Rotation paths and how fast each direction turns (deg/step):
Each turn is a multiple of 5 degrees from 10 to 175, or 0.
Each row of a path follows its step; steps can be skipped.
path 1
step 1: [-12 -24 -19 -22  44 -20  16  16  12  25  -3  -8 -19  11  -9 -22  -8  24
 -14 -13 -31  -9  -2   0 -12  30 -26   3  23 -13   2  16 -44  -8  14 -10
  14  25 -16 -11 -39  -8 -32   1 -31  15  12  36  58  44 -17 -14 -28]
step 2: [  3 -30  16  -5 -16  26 -27  21 -13  -3 -17  -4 -20 -17  13 -12 -46 -26
  -2  22  28  -2 -21  14  -1  -3  10   4  10  -6  36  -8  43  -3  51  17
  17  20  -4  43  -5 -17 -32  13  -2  20  -4 -64 -27 -23 -23 -13 -14]
step 3: [ -6  11  13  12  34 -31  -1  12  30 -13   9  32   7   7   8   6   1 -16
 -14 -32  32  11  39  -1 -18 -28   4  14  -9   6 -36 -38  21   8 -37  30
  -5 -20 -18  -2  64  24  -5  16 -19 -53 -24  -2  20 -11 -12 -16  -2]
step 4: [-22 -19  33  13 -52  19   7 -26  11  12  51 -29   5 -22   3  36 -20  33
  -3  18  -1   2  -8  -7  20  13 -30 -39  27  31  -8  -8 -23   8 -26 -44
  -6 -33   3   0   4  -3 -30   9  27   4  21  21  30  15  -5  20  16]
step 8: [-26  37 -50  -4 -21   0  13   3   9  34  -8  18 -12 -14  28   5  -5  21
  21 -23  15 -17 -30  32   3   0  -4 -33   2 -15  66 -30   4  -9  11  -3
 -39  27  29 -13 -38   5 -11 -17   0  16   9  15 -19  -6 -15   1 -39]
step 9: [  9 -11  -3 -10  17 -13 -34 -31  40   7 -48 -15 -22 -24 -39   1 -33  17
  16 -49 -34  23  -2 -39   6 -18  -2  42 -12 -26 -21   4  -3 -32  30  26
  24  23 -20   7   1  16   1   9  -1   0 -31 -21  10 -15  -8  -8   7]
step 10: [ 14 -51  54 -31 -30  16  18  44  16   6   1   0 -23  13  43  -7  15   8
  19  33  -4 -43  48   8   4  26  -9  17  -8  22  13  -5   8   4 -10  21
  -8 -34   1  21   2  16   4  16 -24 -24 -20 -10  -4  -5 -21  20  26]
step 11: [ -2   7 -21  -3 -11  19  -6  27  10  -6 -12 -19  17  -6 -24   7  17 -34
 -22  23  -6  20  -1  -3  13 -24  12 -37   4  -8  27 -32  -3   2 -44 -37
   4  -2 -26 -21  60   4 -32   1 -30  16  18  32  17 -40  42 -13 -32]
step 12: [  6 -28  16  38 -14 -21  11 -16 -20 -12  20   1  -3  -7  -8  -8 -14  34
  -1 -26   3   4  -7 -24 -12  27   5 -16  -7 -17 -42 -18  27 -16 -33 -23
 -24  24 -28 -41 -49 -30  18 -21  23  -5  38 -54   9   5   6 -20  -6]
step 13: [-13  13  -1   7 -12   7  -1   8  21 -25   4  23  -2  -5 -22 -40   7  -3
 -51  39  -4  29 -13  -5  17  -6  -8   7 -12   5 -18  54 -14  27  15  27
  42 -25  17   5  -7 -28  20  13 -46  -5  -2  -9 -26  53 -30  10  19]
Directions:
[ -7 -15   2  -4  -5   5   5  13   3  -2  -3   9   3 -10  -2  -5   3   1
  -8   2   1   5   7  -6   5   8   8  -3   1  -3   3  -4   3   0 -10   7
  12   9 -19   1  -9   3  -3   4  -9   3   2  -7   7   3   2  -7  -9]
35
[  1 -14   4   5 -15   1   9   5 -12   2   0   0   0 -13  11   5   1   8
   6  -6   8  -9  -2   1  -6   4   0  -4   6  -9   7  -2  12   3  -5  -1
   1  -2  20   4  -6   0   1  -2   9   1   1  -5   2   1   0   1   7]
175
[  5  -5   3  -1   6  -7   1   1   2   7   6  -4  12  -2 -18  -1   7   2
  -3  -1  -1   6   2   8  -1  14  -2   1 -11   1   7  -1   5   6  -5   4
   4  -2   1  16   2 -11   2  -6   3  -2 -13   2  -7 -12 -13  -2   3]
100
[  7   4  -9   1   3   0   6  -1   4   3  -8   1  -4  -5  -4  -4  -8   2
  -1  -1   8   2   6  -6   3  -5  -2  10   1  16 -13   0  20  -2 -10   0
  -4   2   1   8  -2  -1   9   3  -4   0 -11  -9  -4  12   7   5   9]
110
[ -5   0  -2   0  12  -1  -4   3   1  -1   8  14 -13   9  14  -3   3   2
   1  -8 -12 -14   6   2  -9  10  -2   0 -16   5  -8  -6   6   5  -7   0
  -2   0   1  -2  -5  -3  -1  -5   3   6  -3   2   3  -2   3 -13   3]
160
[ 11  -8  -7  -6   7  10  -7  -4   6 -13   5 -11  -3  -5   2  -2   4   1
   2   1  -5  12 -16 -10  -2  -4   6 -10  -4   8   4  -1   9   6   1   2
   8  -6   3   3  -3  13  -4   0   7  -4   0   3  -4   3   2 -11   1]
160
